A single turn carries every row of the set below to another of its rows. Some are shown first; where does it send the rows asked next?
Z911: -.20	.32	.25	.01	-.11	.21	.21	.06	.07	.05	.04	-.29	-.06	-.25	-.20	-.19	.28	.06	-.24	.18	-.01	-.09	.42	.09	-.16	-.14	.31	-.03	.13	.07	.03	-.15	-.09	.21	-.06	.02	-.04	-.10	-.26	-.46	.13	-.16	.14	-.10	-.06	.02	-.22	.00	.16	.18	.43	-.08	-.04	.09	.11	.10	.09	.08	.07	-.05	-.20	-.18	-.22
Z288: -.08	.17	-.09	-.02	.05	-.11	.02	-.18	.24	.06	.26	.27	-.17	-.27	.15	-.08	.24	.01	-.04	.07	.08	.27	-.08	-.03	-.02	-.03	-.08	.26	-.16	-.30	.00	-.19	-.12	.40	.06	-.10	.09	.01	.01	-.10	.02	.17	-.13	.08	.22	-.02	.12	-.03	.23	.22	-.29	-.09	-.11	-.05	-.30	-.36	-.32	.21	-.05	-.10	.17	.29	-.17
Z685: -.34	-.05	.11	.12	.10	.09	-.03	.01	.13	.00	.18	.10	-.39	.04	.09	.00	.25	.22	-.36	-.08	-.05	.09	-.07	.00	-.30	.10	-.10	.19	.19	-.03	-.25	-.29	.24	.27	.20	.48	-.03	-.15	-.10	-.11	-.03	-.11	.28	-.04	-.03	.06	.01	.11	.02	-.04	.11	-.07	-.22	-.18	-.40	.10	.11	.11	.22	-.01	-.08	-.04	-.41
Z261: .11	-.19	-.07	.12	-.26	.33	.01	-.06	.21	.09	-.14	.09	-.27	-.03	-.06	-.08	.05	.23	-.07	-.25	-.05	.01	.20	.13	-.08	.00	.05	-.09	-.11	-.26	-.09	-.04	-.02	.12	-.01	-.24	.13	-.23	.20	.26	-.09	-.18	.11	.24	.08	-.02	.08	.18	.00	.20	.21	-.22	-.11	-.43	-.24	.07	-.49	-.17	.14	.14	-.08	.10	-.23
Z320: -.13	.18	-.09	-.02	.03	-.15	.08	-.26	.25	.08	.30	.30	-.15	-.26	.10	.00	.29	-.04	-.08	.00	.10	.29	-.15	-.03	.08	-.01	-.09	.24	-.21	-.29	.02	-.16	-.08	.33	.03	-.05	.08	.05	.02	-.06	.07	.23	-.09	.10	.16	-.03	.09	.03	.28	.21	-.25	-.06	-.08	-.02	-.31	-.28	-.34	.20	.05	-.14	.10	.24	-.06
Z786: .14	-.11	-.04	.10	-.04	-.21	-.08	.20	.04	.14	.22	.13	.15	-.15	-.06	.14	-.08	-.11	-.14	.12	.21	-.10	-.03	.25	.12	.14	-.07	.19	.03	-.02	-.46	-.14	-.13	.08	.04	.12	.08	.29	.17	.21	-.29	.08	-.32	-.04	.06	-.13	-.17	-.17	.22	.25	.36	.05	-.01	-.08	-.02	-.30	-.29	-.31	-.02	-.18	.06	-.11	.00
Z284: -.21	-.23	-.04	-.22	.08	.06	-.16	-.10	.23	-.05	.15	-.11	-.09	-.27	-.01	.04	.01	-.13	.20	.05	-.02	-.06	.08	-.25	.16	.11	.36	-.14	-.02	-.07	-.32	.09	.16	.19	-.11	-.17	-.02	-.15	.04	-.07	-.01	-.09	-.11	.16	.10	.41	.01	.19	.15	-.07	.14	-.20	.10	-.33	.19	.06	.19	.13	-.14	.20	-.18	-.03	-.08
Z943: -.17	.04	.11	.07	-.13	.28	.09	-.22	.13	.14	.13	-.05	.15	-.18	-.22	.00	-.09	.09	-.04	.20	.31	-.18	-.03	.03	-.28	-.20	.28	-.15	-.08	.29	-.18	-.18	.16	.18	.24	.06	-.01	-.18	.20	.08	.02	.08	.08	.39	.08	-.07	.01	-.13	.00	-.13	-.06	-.24	-.07	.03	-.45	-.16	.17	-.19	-.15	-.02	-.17	-.20	-.26
Z313: .15	-.12	-.05	.01	-.03	-.21	.00	.24	.05	.16	.25	.05	.17	-.22	-.05	.17	.02	-.16	-.22	.12	.26	-.04	-.04	.25	.16	.13	-.05	.11	.03	-.07	-.45	-.21	-.09	.09	.03	.06	.06	.33	.17	.20	-.27	.10	-.26	-.09	.02	-.22	-.09	-.15	.22	.25	.30	.04	-.04	-.12	.06	-.34	-.27	-.32	.01	-.11	.05	-.12	.05
Z961: -.26	.00	.11	.06	.06	.10	.03	.04	.18	.05	.19	.01	-.44	.07	.15	.04	.21	.20	-.39	-.08	-.08	.10	-.07	-.06	-.20	.08	-.06	.20	.17	.04	-.26	-.25	.35	.31	.23	.40	-.02	-.13	-.17	-.10	-.09	-.09	.27	-.11	.09	.10	.02	.13	.05	-.03	.11	-.13	-.30	-.14	-.39	.14	.04	.13	.20	.01	-.13	-.02	-.39
Z895: -.32	.02	.09	.10	.10	.02	.03	.00	.20	-.06	.26	.01	-.35	.10	.15	.01	.26	.18	-.37	-.10	.01	.14	-.04	-.02	-.25	.07	-.12	.15	.22	-.04	-.28	-.17	.26	.26	.20	.44	-.03	-.11	-.15	-.14	-.07	-.10	.30	-.10	.06	.03	.09	.11	.05	-.02	.16	-.17	-.26	-.16	-.42	.12	.02	.12	.30	.02	-.12	.00	-.35
Z813: -.11	.25	-.06	-.02	.03	-.06	.00	-.19	.26	.05	.29	.30	-.17	-.29	.14	-.03	.28	.03	-.02	.04	.05	.25	-.13	-.03	.06	.04	-.05	.29	-.16	-.29	.00	-.12	-.08	.33	.02	-.07	.05	.00	.07	-.07	.08	.11	-.15	.09	.24	-.02	.10	-.06	.29	.13	-.35	.00	-.06	-.01	-.29	-.30	-.39	.15	.01	-.13	.08	.25	-.11
Z277: .08	.13	.03	.00	-.05	.19	.33	.20	.02	-.19	.04	.21	-.03	-.09	-.04	.16	-.17	.07	-.24	.26	.14	-.14	-.03	-.22	-.10	.06	.00	-.37	-.13	.04	-.20	.19	.26	.10	.11	.07	-.12	-.22	-.03	.17	-.14	.25	.19	.21	-.03	.14	-.01	.13	.15	.27	.22	.01	.14	-.34	.17	-.18	-.29	-.14	.05	-.45	-.25	-.13	-.19
Z954: -.22	.37	.17	-.08	-.12	.18	.16	.11	.08	.08	-.04	-.28	-.07	-.21	-.19	-.22	.17	.06	-.17	.20	-.04	-.13	.40	.14	-.17	-.13	.26	.02	.17	.09	.03	-.19	-.04	.22	-.06	-.01	-.01	-.10	-.18	-.37	.16	-.24	.12	-.10	-.07	.08	-.13	-.03	.16	.16	.39	-.05	.04	.11	.19	.07	.13	.15	.07	.01	-.27	-.21	-.17
Z720: -.25	.03	.09	.05	-.13	.34	.09	-.17	.09	.09	.13	-.10	.15	-.17	-.21	.05	-.11	.10	-.03	.16	.26	-.18	.01	.08	-.28	-.20	.29	-.09	-.09	.30	-.22	-.18	.20	.16	.20	.06	.01	-.18	.17	.11	-.01	-.03	.04	.33	.13	-.05	.00	-.10	.00	-.12	-.09	-.23	-.03	-.04	-.50	-.23	.15	-.19	-.19	-.01	-.12	-.23	-.25
Z205: .09	-.02	.00	.05	-.22	.12	-.01	.15	-.36	.11	.32	-.33	-.09	-.08	.02	.13	-.17	-.26	-.15	.02	-.16	-.19	.09	-.04	.04	.28	.17	.14	-.18	-.13	.02	.09	.00	.12	-.21	.01	.08	.15	-.01	.03	.08	.01	.19	.22	.02	-.17	-.12	.18	-.12	.10	.27	-.24	-.15	.15	.44	-.18	.19	-.16	.19	-.20	-.04	-.06	-.10
Z481: .14	.05	.00	.08	-.30	.15	-.09	.07	-.31	.10	.32	-.34	-.07	-.03	.15	.12	-.18	-.26	-.09	.01	-.18	-.18	.17	-.09	.00	.26	.15	.19	-.16	-.17	.01	.08	-.02	.03	-.15	-.01	.00	.13	.02	.02	.08	.08	.14	.29	.01	-.14	-.15	.17	-.08	.12	.26	-.16	-.14	.07	.45	-.19	.18	-.16	.22	-.20	-.06	-.07	-.12
Z371: .02	.09	.01	-.02	-.02	.14	.35	.25	.01	-.13	.09	.22	-.02	-.08	.00	.13	-.22	.05	-.16	.28	.17	-.20	.01	-.26	-.07	.04	-.04	-.35	-.13	-.04	-.17	.20	.34	.02	.13	.12	-.09	-.23	-.05	.18	-.10	.18	.15	.20	.02	.17	-.02	.17	.15	.27	.23	.03	.14	-.34	.15	-.13	-.24	-.12	.05	-.42	-.23	-.09	-.22
Z715: -.18	.40	.21	-.03	-.11	.18	.16	.07	.12	.05	.02	-.25	-.05	-.22	-.15	-.15	.23	.01	-.18	.22	.00	-.19	.41	.10	-.17	-.14	.36	.02	.14	.06	.06	-.18	-.02	.21	.01	.03	-.05	-.10	-.30	-.37	.13	-.28	.10	-.03	-.06	.08	-.22	-.06	.17	.21	.44	-.03	-.04	.09	.13	.07	.06	.11	.13	-.03	-.28	-.20	-.16
Z609: .12	-.13	-.02	-.03	-.05	-.26	-.03	.17	.05	.08	.20	.12	.20	-.17	-.01	.18	-.06	-.12	-.14	.19	.20	-.03	-.10	.23	.08	.09	-.09	.17	.01	-.06	-.38	-.20	-.06	.08	.03	.12	.11	.30	.21	.25	-.24	.07	-.33	-.11	.03	-.12	-.22	-.17	.21	.24	.40	.05	-.04	-.09	.06	-.37	-.29	-.31	.03	-.06	.05	-.08	.01
Z687: -.21	-.25	-.04	-.24	.05	.03	-.23	-.15	.21	-.06	.15	-.12	-.10	-.27	-.05	.03	.02	-.14	.15	.07	.01	-.02	.08	-.22	.15	.13	.28	-.13	.10	-.09	-.33	.11	.18	.26	-.14	-.19	.00	-.18	.03	-.04	-.07	-.10	-.07	.19	.09	.40	.00	.15	.12	-.06	.18	-.26	.07	-.29	.24	.11	.16	.09	-.11	.15	-.22	.02	-.08
Z117: .12	.01	-.04	.07	-.30	.05	.02	.11	-.32	.17	.34	-.31	-.09	-.17	.05	.12	-.23	-.31	-.10	.02	-.21	-.19	.19	-.03	-.01	.28	.16	.21	-.21	-.18	.06	.09	.02	.14	-.20	.05	-.03	.14	.03	.06	.02	.11	.16	.22	.07	-.10	-.13	.15	-.11	.16	.28	-.21	-.13	.05	.43	-.20	.15	-.15	.24	-.20	-.08	-.03	-.16
Z888: -.31	-.02	.06	.08	.09	.04	-.05	.08	.19	-.03	.21	.02	-.42	.13	.18	.02	.26	.15	-.35	-.03	-.03	.10	-.08	.03	-.26	.13	-.07	.16	.12	-.05	-.26	-.17	.26	.27	.25	.43	-.04	-.18	-.19	-.09	-.06	-.09	.28	-.03	.02	.05	.02	.07	.11	-.01	.09	-.07	-.25	-.18	-.41	.18	.08	.11	.24	.03	-.12	-.03	-.44
Z986: -.28	.12	.32	.03	-.35	-.12	.11	-.07	.00	-.05	.25	.09	.03	-.29	-.10	-.09	-.34	.13	-.14	.17	.34	.09	-.13	-.31	-.05	-.13	.34	.03	.00	-.34	-.16	-.19	-.10	.24	.02	.09	-.03	-.09	-.12	.25	.04	-.04	-.14	.30	.19	-.09	-.01	-.19	-.07	.09	.28	.20	.03	-.38	.08	.02	-.18	-.15	.10	.17	.03	.26	-.06
Z86: .10	-.14	-.05	.13	-.05	-.16	-.04	.18	.10	.14	.16	.11	.15	-.19	-.03	.18	-.03	-.13	-.17	.17	.20	-.04	-.04	.21	.14	.16	-.11	.13	.03	.01	-.40	-.23	-.12	.03	.04	.15	.04	.30	.17	.27	-.26	.12	-.28	-.14	.12	-.21	-.12	-.24	.14	.25	.34	.04	-.06	-.10	.06	-.36	-.29	-.31	-.03	-.09	.03	-.05	.04
Z27: -.28	.08	.30	.03	-.36	-.18	.06	-.11	.00	-.06	.25	.07	.01	-.26	-.19	-.14	-.33	.10	-.17	.15	.28	.08	-.26	-.34	-.07	-.17	.35	.03	-.01	-.28	-.16	-.16	-.12	.28	.00	.06	.02	-.03	-.11	.22	.04	-.05	-.09	.34	.18	-.05	-.01	-.21	-.06	.10	.25	.20	-.02	-.40	.06	-.02	-.14	-.13	.11	.17	.02	.25	-.06
Z164: .06	-.17	-.05	.15	-.22	.37	-.01	-.03	.13	.08	-.18	.05	-.26	-.06	-.03	-.09	.01	.20	-.05	-.25	-.01	.06	.17	.15	-.12	-.03	.07	-.03	-.18	-.30	-.08	-.04	-.02	.08	.00	-.22	.11	-.22	.18	.27	-.07	-.17	.07	.23	.07	-.05	.01	.16	-.08	.20	.21	-.25	-.07	-.46	-.27	.08	-.46	-.14	.11	.12	-.06	.15	-.24
Z706: .14	.00	-.05	.00	-.28	.13	.03	.11	-.30	.13	.34	-.26	-.06	-.02	.12	.16	-.16	-.27	-.10	.06	-.18	-.15	.10	-.04	-.02	.24	.16	.15	-.21	-.16	.01	.01	-.01	.08	-.20	.02	-.02	.14	.03	.10	.08	.06	.13	.24	.06	-.16	-.13	.17	-.07	.11	.25	-.22	-.10	.07	.52	-.17	.21	-.15	.19	-.24	-.10	-.13	-.25
Z634: -.14	.20	-.06	-.04	-.04	-.07	.04	-.18	.26	.03	.29	.37	-.15	-.30	.22	-.02	.26	.02	-.06	-.05	.10	.29	-.11	-.03	-.02	.01	-.11	.33	-.16	-.24	.08	-.15	-.09	.31	.01	-.11	.10	-.01	.07	-.06	.09	.16	-.12	.07	.16	.04	.15	-.03	.27	.21	-.27	-.07	-.10	-.08	-.25	-.30	-.37	.11	.03	-.13	.13	.23	-.13
Z211: -.11	.34	.20	-.03	-.18	.17	.17	.08	.06	.05	-.03	-.26	-.03	-.26	-.09	-.20	.21	.03	-.12	.19	.02	-.17	.35	.10	-.16	-.13	.33	-.08	.17	.09	.07	-.18	-.02	.25	-.04	.07	-.07	-.06	-.26	-.46	.13	-.20	.16	-.12	-.05	.06	-.21	-.05	.14	.23	.40	-.01	-.01	.04	.13	.09	.16	.12	.07	-.01	-.23	-.21	-.14

Z634 turns into -> Z954
Z164 turns into -> Z284
Now find these:
Z211 turns into -> Z86
Z313 turns into -> Z895
Z687 turns into -> Z27
Z786 turns into -> Z888

